Each row is where one point has got to under a steady rotation. How many steps took it there?
The counts run from 0 to 312.
[116 154 168  87 119 112 137 125 102 105 124 174 142 146 135 144  91  71
 102 128 115 160 115 194 183 150  91 151 178 122 105 105 158  89 138  86
 138 144 101 140  73 149 112 143 160 113 143  86 137 136 126 113 138 144
 146 118 119 104 101 145 107 107 154 173 174 132 111 121 143 109 142 123
 121 121]  111
[105 160 137  89 112 159 151 156 143 107 131 157 115 104 123 113 118 142
 169 141 118 151 111 189 185 105 138 144 114 136 157 115 182  98 132 103
 144 156  97 128  87 109 113 141 157 102  94 128 150 124 135 125 143 170
 141 158 148 125 122 125  47 137 155 147 144 133 111 116 166 161 121 107
  94  73]  62
[125 149 106 112 161 165 149 126 116 118 178 144  83 166 145 112 105 134
 138 164 110 108 102 167 162 101 121 153 145 166 150  97 166 112 163 110
 123 135  76 164  84 123 132 185 144 104  98 117 111 108  78 140 109 147
 146 144 168 111 115 129 141  93 119 126 141 109 114 104  94 100 160 123
 113  84]  86
[139 122 112  87 132 154 149 113 120  87 154 151 125 128  99 140 120 118
 136 133 121 132 137 163 143 116  75 153 146 105 151 112 108 111 157  94
 142 123  80 135  73 168 124 148 167  63 153 107 123 125 145 129 150 138
 170 149 137 135  94 164 110 108 134 142 156 126  69  64 139 134 155 139
 163  79]  1
[105 126 110 150 128 150 132 100  71  92 169 150 119 128 121 145  94 135
  96 131 115 121 130 136 128 127 112 169 160 127 117 125 140 115 143 156
 131  93 100 149 105 131 138 170 143  73 143 108 109 145 153  91 151 155
 184 141  87 136  96 150 142  94 112 129 168 104 114  62 131 139 168 121
 144 166]  180
[ 90 165 119 162 147 160 171 137  77  81 169 158 120 151 149 114  97 150
 131 155 110 120 110 190 138 103 135 159 162 142 130 140 151 140 131 117
 117 161 125 173  93 126 111 155 127  83 103  95 131  80 153  65 156 141
 176 142 138 118 105 159 120  90 121 131 125 108 124 125 120 138 162 120
 131 118]  93
[130 157 119 145 112 138 154 109 100 148 163 136 152 122 120 120  78 137
 128 123 107 131  94 161 196  97 105 170 154 133 122  75 106 130 126  87
 161 117  90 156  88 140 122 128 149  70 139 151 124 179 149  96 156 165
 185 140 152 123 115 124 148 120  90 117 153 130 146  89 160 123 140 127
 146 153]  29
[152 134 160 151 155 150 145 114 127 127 131 144 113 132 107 141 132 125
 118 121 147 144 140 160 176 141 116 127 164 122 135 116 165  61 120  84
 135 132  91 150  62 140 130 178 137 115 111 132 170 111 124 134  94 142
 114 165 173 136  87 162  71 119 150 169 122 118  91  78 129 112 105  90
 110  76]  105
[141 153 131 163 132 161 173 160 148 125 153 134 124 141 128 110  95 153
 139 148 176 128 102 158 158 134 139 146 118 114 108 140 193  91 106  99
 113 150 117 141  80  88 187 165 126 130 112 148 139 143 122 146 114 182
 149 113 167 139  99 119 127 102 152 158 124 103 117 112 151  91 107  79
 169 107]  125
[127 146 128 104 164 131 131 119 101 119 189 134 127 117 109 107 104 132
 132 103 135 154 102 160 140 109  89 151 113 131 171  71 128 127 163  96
 135  88  80 147  68 132 137 139 134  70 153 120 117 112 127 159 136 170
 178 165 141 130 144 118 157  89  88 136 116 104  92  77 153 115 146 139
 124 123]  238
[ 83 139 114  91 118 155 108 124 108  95 159 176 126 100 108 101 119 153
 146 143  96 153 112 146 147 123 119 173 137 126 108 120 201  67 151 138
 143 138 114 136  92 122 141 174 120  84 115 106 117 129 112 124 106 160
 169 146 109 139 113 105  66 129 144 177 150 106  91 107 138 140 136 125
 112 118]  171
[146 131 117 134 137 154 150 146 134 131 171 125 135 157 150 127 115 125
 132 110 156 106 111 154 137 145 160 126 141 125 131 156 191  98 170 127
  99 115 127 148  78 107 156 182 170  94 104 127 152  95 102 167 136 168
 169 170  88 108  71 151 102 107 162 117  87  99 128 102 144 121 136 114
 126 112]  145
[120 140 150 176 144 142 123 142  90 103 164 135 168 138 118 115 100 161
 104 101 150 134 101 182 138 148 132 150 174  97 116 148 129 131 136 117
 140 116 148 148  79 117 141 164 121  82 138  97 140 108 178 102 161 121
 193 133 127 129  80 136 113  93 161 154 114 115 140 108 166 148  93 115
 159 150]  203
[ 91 143 112 137 133 154 121 105  57 122 157 128 109 120 121 137 108 136
 109 134 117 157 140 133 153 145 129 183 154 147  86 137 153  70 111 144
 119 101  85 138  84 135 180 179 110 111 161 110 148 101 132 122 130 169
 153 140 123 149 113 112 125  69  99 132 157 128 110  92 157  81 128 135
 130 158]  177
[111 157 116 171 155 170 171 140  82 104 177 144 123 156 138 112  98 150
 126 160 132 112 121 189 137  94 137 160 169 129 129 142 139 149 122 115
 111 161 129 181  95 125 127 167 134  87 106  96 143  78 151  78 165 138
 176 153 131 126  84 155 134 101 131 116 116 114 140 123 130 132 134 119
 138 122]  94
[135 140 136 161 111 147 138 120  95  99 154 126 101 160 121 164 103 133
 107 118 134 115 125 173 145 126  90 137 157 101 116 109 124 131 133 107
 128 120  89 182 102 157 108 116 169  93 132 110 129 140 173 105 166 138
 192 159 147 123  93 189 153 103 112 111 131 110 110  53 156 137 140 114
 150 151]  289
[128 145 181 164 137 147 149 121 131 116 127 119 105 163 130 171 129 150
 105 108 127 112 117 156 182 142 134 103 147 117 135 126 162  84 154 113
 148 143  94 169  78 125  97 120 131 111  96 123 137 134 149  97 147 127
 143 150 167 108  79 172  76 118 162 124 118 143 110  50 129 152 118  86
 120  89]  293
[123 167 141 134 152 161 155 108 101 141 156 148 131 113 133 119 107 157
 129 101 137 150 107 194 187 128  93 170 139 132 133 117 116 102 105  80
 154 144  80 128  74 114 165 156 100 114 144  94 139 153 130 119 141 136
 118 121 168 146 122  97 124  63 119 155 160 144 133 112 154  90 130  92
 149 105]  25
[139 159 157  79 115 141 109 150 153 109 155 113 104 166 134 128 110 115
 131 129 136 139 103 179 170 137 101 129 138 115 117  93 190 101 141  70
 140 129 109 155  67 134  99 132 181 120 121 105 137 134 101 173 142 136
 159 136 172  77 107 141 128 112 164 153 121 119  95 106 154  97 108 116
 138 103]  298
[107 155 122 113 105 165 153 143 132 107 128 167 122 110 120 106 122 152
 170 144 125 152 108 189 177 113 146 147 139 146 150 113 173 102 154  97
 149 154  88 126  85 113 126 147 141  90  86 136 143 112 121 127 130 161
 149 170 153 111 123 134  51 137 138 147 139 113 110 133 142 168 121 107
  95  72]  63
[131 141 135 100 137 159 139 135 163 103 169 109 109 174 118 135  95 124
 121 158 119  95 130 129 133 110 105 121 115 107 134 131 168 102 153 117
 120  95 112 149  75 141 120 138 189  77 134 121 110 144 109 147 137 152
 175 119 166 118  83 150 121 122 164 145 138 114  73  44 128 130 149 128
 165 111]  189
[126 155 135 164 134 150 158 126 127 131 161 151 104 121 127 101 103 138
 143 137 155 149 130 147 152 128 108 158 102 134 117 126 209  78  93  91
 113 138 100 148  89  86 165 153 115 108 118 135 141 141 103 148  99 178
 143 134 187 142 126 108 126  96 116 157 125  81  91  90 135  77 133  80
 142 115]  127
[133 129 131 108 124 134 130 158 120 106 143 111 101 118 127 140 102  97
 123 150 162 157 136 132 146 131 162 123 121 143 131 131 213  76 125 136
 104  94  91 121  80 110 142 166 163 100 132 123 163 109 116 167 140 185
 148 158 116  98 103 139  82 110 137 139 139 105  76  90 163 101 132 106
 116 108]  148
[102 138 146 145 114 128 153 135 117 109 137 130 148 134 159 138  86 126
 120  93 115 127 100 136 156 138 158 124 132 131 119 135 197  80 150 158
 117 123 133 162  62 128 126 131 135  97 108 140 134  95 135  99 138 187
 172 168  91 112 105 153  70 120 146 119 106 120 118  83 154 162 139 113
 102 136]  142
[103 175 147  96  79 131 147 115  94 115 133 147 133 140 135 136  87 122
 133 131  93 153 102 150 179 142 114 170 144 139  84 130 160  84 145 117
 147 139  94 125  80 133 149  99 134  88 156  98 130 159 134 114 177 166
 171  91 135  94 117 103 102  90 118 119 168 149  96 119 170 113 179 116
 154 149]  220
[141 138 105 119 106 194 129 155 135 105 148 124  98 151 101 145 141 167
 159 138 169 136 100 183 142 153 141 144 141 116 115 164 161 107 172 108
 130 124  80 119 102 106 179 158 164 122 103 119 155 121 144 177 152 136
 173 154 141 114  96 138  79  97 164 128 131 124 107 121 170 146  96 100
 158  89]  254
[ 79 183 194 148 146 154 125 128 117 122 142 162 139 161 107 127 111 160
 129 138 117 119 130 178 168 127 117 145 122 123 129 150 172  98 153 149
 126 138 110 141  92  82 141 141 126 101  99 136 132 140 121 101 126 150
 161 122 157 139  85 111  56 135 173 143 131 136 142  72 151 197 118 103
  99 146]  163
[125 139 130 115 110 156 102 115  96  96 151 143  73 115  68 138 143 157
 141 161 160 168 139 165 140 119 123 154 130 138 129  96 177  94 146 102
 152 117  41 124 133 109 130 155 136  86 126 116 147 152 135 170 138 143
 164 159 161  93 114 121 101 104 107 127 167 103  76  99 148 116 140  98
 123 105]  258
[ 99 145  83  90 107 184 134 135 130 105 156 108  88 102 133 116 102 152
 153 150 115 142 114 128 163 112 144 159 122 139 108 102 174  79  96 117
 149 128  94 147  68 157 121 165 145 112 126 120 139 115 139 126 147 173
 136 156 160 137 139 130 115  92 107 146 146 114  77 100 158  77 110 136
 133  89]  278
[116 132  84 125 149 194 140 127 154 129 193 121 115 145 145  99 113 193
 156 120 110  89  73 158 166 110 139 154 141 130 134 122 161 116 165 128
 154 153 119 171  82 127 118 192 145  99  84 119 107 133 100 125 135 145
 163 157 137 132 107 128 103 104 157 135 129 124 139  93 121 135 110 129
 131  92]  274
[126 140 124 120 165 139 125 112 103 117 186 121 125 111 121 110 117 140
 131  92 140 157 107 150 143 112 101 141 112 150 171  77 140 111 166 101
 144  86  80 151  67 116 144 145 121  77 151 126 128  99 122 163 120 166
 162 161 161 133 144 111 134  87  86 127 112 104  88  84 143 106 139 118
 121 111]  237
[ 63 153 120  85 109 156  98 129 124  94 152 158 125 114 112 100 115 144
 145 139 103 162 118 145 141 131 109 171 112 119  95 123 209  59 140 130
 138 133 113 135  86 119 141 166 144 111 114 116 118 127 111 145 111 174
 163 137 125 143 121 101  71 130 147 173 139 103  95 101 149 126 116 133
 111 126]  170
[105 148 141 170  93 141 141 149 119 101 146 149 121 121 146 120  78 146
 118 131 144 120 104 147 163 124 159 143 140 123 113 132 222 103 113 135
 134 137 131 138 110  76 109 145 134  86  92 120 125 183 135  95 155 160
 177 132 139  90  98 141 101 127 160 149 153  81 133 101 117 135 147  66
 137 140]  121
[131 120 118 127 115 142 127 131 137 106 156 132  92 151 106 153 103 138
  98 152 137 113  96 142 161 121 111 131 124 106 131  76 167  87 169 136
 127 119  79 178 101 122 127 170 177 128 100 170  79 172 127 130 123 173
 185 146 122 123 107 160 144 129 157 132 177 116 127  61 125 128 117 105
 122 122]  80
[150 130 123 126 128 134 151 156  77  78 146 167 136 135 126 135 113 101
 118 134 162 168 121 193 117 133 112 140 155 135 138 137 164 128 172 121
  99 111  92 100  95  95 175 152 158  85 146 102 125  89 146 145 142 164
 179 136 107 111 106 158 117  87 138 144 158  88  84 118 139 143 158  89
 148  96]  152
[ 82 180 199 132 140 138 118 142 118 110 143 159 137 166 107 138  93 145
 116 138 129 129 139 194 156 127  94 143 124 111 124 151 167 108 141 139
 125 144 108 154  92  87 153 125 135 108 112 119 126 136 141  99 141 162
 171 110 145 145  85 113  80 135 185 145 146 142 149  80 166 195 119 110
 114 145]  162
[125 140 129 181 115 158 145 106  72 109 157 113  96 160 119 158 111 141
 110 126 131 125 132 148 151 124 107 139 158 131 114 103 122 125 124 103
 136 101  86 178 104 148 116 117 152  96 137 117 138 130 175  93 156 136
 193 166 160 101  98 183 152  98  92  99 125 103  99  62 144 126 131 114
 145 147]  288
[122 160 158 100 160 138 113 132 104 107 175 117 135 162 103  99 104 133
 116 169 126 147 143 164 138 114 131 159 158 131 122 140 150 123 116  92
 133 123 120 147  70 149 126 153 136  67 170  59 161  99 116 138 154 124
 173 114 159 112  85 108 127  91 123 140 102 117  89 119 171  89 126 144
 145 126]  197
[163 132 122 130 138 135 164 131 108 113 168 136 117 132 118 138 120 132
 111 147 176 153  96 182 143 145 150 122 139 133 144 110 133  97 159  99
 129 157  71 162  87 127 145 169 117  89 146 106 144  90 132 157 163 149
 152 136 107 108  99 140 132  71 121 116 116 143 103 124 167  64 149  97
 149  71]  45
[148 152 125  93  93 134 141 114 104 146 147 135 140 150 120 129  87 113
 140 151 107 143 103 146 182 131 111 170 162 139 111 114 129 104 148  87
 141 105  80 111  80 148 163 130 159  79 169 127 131 166 102 155 152 164
 170 106 147  98 105 105 134  95 109 116 166 145  99 117 165  99 153 133
 164 131]  218
[121 153 146  95 125 123 132 150 118  78 140 158 127 112 128 110 100 138
 136 128 127 164  82 183 171 118 146 141 156 145 142  86 200 104 149  90
 165 155 107 136  83 114  79 145 123  76 116  85 123 144 123 119 147 126
 146 144 161  71 122 134  84 114 143 168 150 116  97 140 127 122 130 100
 113  78]  301
